(in the rows, 128 means zero)
One turn sends every row of this set to another row. A few are shown first. Where does it send the rows asked after them?
ragal: [134 102 158 140 138 149 112 152 133 128 161 142 155 152 106 117 111 137
 152 122 143 136 140 109 139 132 135 121 117 112 114 118 140 156 156 148
 105 130 140 119 114  95]
Forat: [154 139 124 155 126 125 162  90 147 121 138  96 117 106 114 151 101 120
 128 129  94 131 112 146 132 135 109 139 151 149 118 134 137 159 124 153
 113 153 114 144 134 130]
Dor: [114 109 106 126 141 142 122 126  86 119  86 139 103 142 113 144 118 141
 126 121 129 152 137 127 127 132 113 147 122 114 147 136 135 139 113  82
 141 113 134 101 119 137]
peluv: [117 103 158 138 131 146 124 145 125 132 165 158 166 151 124 109 127 134
 155 139 123 137 144 127 132 128 104 117 121 103 116 120 130 152 155 148
 106 148 137 129 105 103]
pid: [176 120 123 106 146  79 153 131 150 151 119 136 113 107 115 121 169 121
 151 140 129 124 145 146 146 138 122 115 116 121 135 133 128 108 143 129
 141 144 124 104 122 128]
pazi: [177 122 122 116 151  85 126 135 158 150 116 140 111  98 118 127 154 124
 141 136 141 135 141 154 143 130 118 108 116 124 144 139 124 101 145 130
 134 133 127  99 126 110]
toleb: [112  97 152 149 133 148 121 144 136 133 158 160 162 149 111 112 124 136
 164 131 138 127 144 124 133 115 124 109 127 105 123 113 125 139 152 135
 110 142 131 135 103 101]
rif: [108 134 117 111 140 148 123 123  85 111  90 129 102 126 121 132 119 137
 130 107 122 147 143 120 127 128 109 144 130 108 140 138 139 134 108  94
 138 102 142 105 118 138]
ren: [103 116 116 119 124 142 123 117  90 107  95 143 106 130 115 140 115 141
 118 120 123 152 147 135 116 137  86 130 124 107 146 135 138 132 125  97
 126 115 141  99 102 153]
segek: [127 109 161 139 137 144 115 141 130 133 159 134 162 147 122 107 116 130
 172 127 131 138 140 109 134 126 127 128 117  92 108 126 129 148 147 140
 118 140 148 129 127  91]
sovo: [149 138 132 148 142 144 164 102 157 123 143 103 118 110 115 149 103 110
 120 128  93 137 109 164 144 136 117 151 156 149 132 146 123 167 130 129
 118 148 117 136 137 138]
Visu: [154 146 129 151 136 139 162 121 166 115 149 100 123 109 105 150 104 113
 119 109 104 134 117 149 136 141 116 147 152 150 121 128 142 173 135 142
 105 135 124 123 127 147]
Tabe: [121 116 117 113 137 151 130 130  85 106  99 129 104 131 104 145 123 141
 117 106 134 139 142 121 126 143 119 143 118 122 134 133 149 146 116  99
 129  96 130  99 104 150]
zatuf: [144 142 134 161 133 135 155  99 148 128 152  98 115 102 109 154 109 127
 125 124  84 156 106 153 134 133 107 144 163 131 120 134 139 161 134 137
 116 137 112 149 127 126]
Lal: [127 117 111 119 131 142 123 108  68 114  87 131 100 134 109 136 112 138
 122 129 128 145 132 114 127 123 103 138 123 129 138 129 139 129 103 106
 137 117 116 108 109 136]
moko: [102 109 115 125 128 150 131 113  96 108  92 140 104 122 104 140 123 139
 129 117 137 136 140 134 120 130 104 128 130 116 143 136 132 122 120  83
 126 114 125 105  99 158]
ral: [119 101 150 139 144 136 123 143 138 142 160 142 159 167 113 115 116 148
 168 135 127 136 138 120 145 131 125 124 127 107 121 129 133 152 152 146
 119 145 135 131 127  85]
ref: [119 129 118 120 129 149 122 121  81 110  91 129  98 136 109 133 117 133
 129 121 119 165 129 115 129 137 104 142 143 109 135 136 139 130 116  87
 141 121 114 108 101 137]
gagud: [150 151 132 157 141 138 162 111 155 127 150  95 121  94 118 136 104 113
 130 121  94 143 117 152 136 119 104 153 155 143 122 134 132 167 130 130
 115 132 129 137 145 144]
medar: [142 138 135 157 122 141 158 115 151 115 150 119 118  90 128 144 106 114
 117 138  91 139 123 166 128 133 101 137 160 148 132 141 134 170 142 133
 101 146 129 135 126 148]
mivu: [176 124 124 113 147  86 128 133 156 151 113 138 103  99 116 126 154 120
 139 140 139 131 141 154 148 129 126 108 119 123 149 138 123 102 146 132
 135 132 129 103 124 112]
Maz: [133 108 140 146 125 130 108 140 123 133 150 147 154 159 117 115 108 137
 161 141 130 132 139 104 133 121 128 115 127 112 118 115 139 146 134 159
 118 149 129 134 121  78]
Bori: [175 114 132 105 144  90 140 129 140 155 130 137 109  89 113 118 163 126
 140 155 136 122 145 152 150 129 131 118 117 134 143 146 130 108 140 126
 141 126 118 108 127 123]
Noted: [176 114 133 101 146  92 136 125 140 150 134 142 110  84 118 121 158 127
 139 151 137 126 147 152 146 132 134 118 117 137 143 146 129 109 139 122
 144 129 120 104 128 120]
gabap: [132 134 129 162 129 141 166 107 167 117 147 117 120  92 114 149 116 116
 131 124 102 126 120 161 132 128 116 132 169 149 128 134 129 159 140 130
 102 151 122 140 121 146]
mes: [178 124 124 104 151  85 156 132 148 147 122 138 116 105 120 119 167 128
 153 136 128 126 147 150 146 140 119 113 115 127 135 134 128 109 144 129
 144 143 121 107 124 127]
tukad: [128 109 150 149 118 135 109 145 127 134 166 144 161 155 113 114 110 137
 162 137 120 147 140 111 130 131 130 127 129  90 117 120 140 149 136 132
 131 143 124 138 115  88]

Bori moves to pid
pazi moves to Noted
segek moves to rif
And these:
medar moves to peluv
sovo moves to ral
tukad moves to ref
gabap moves to toleb
ragal moves to Tabe
Maz moves to Lal

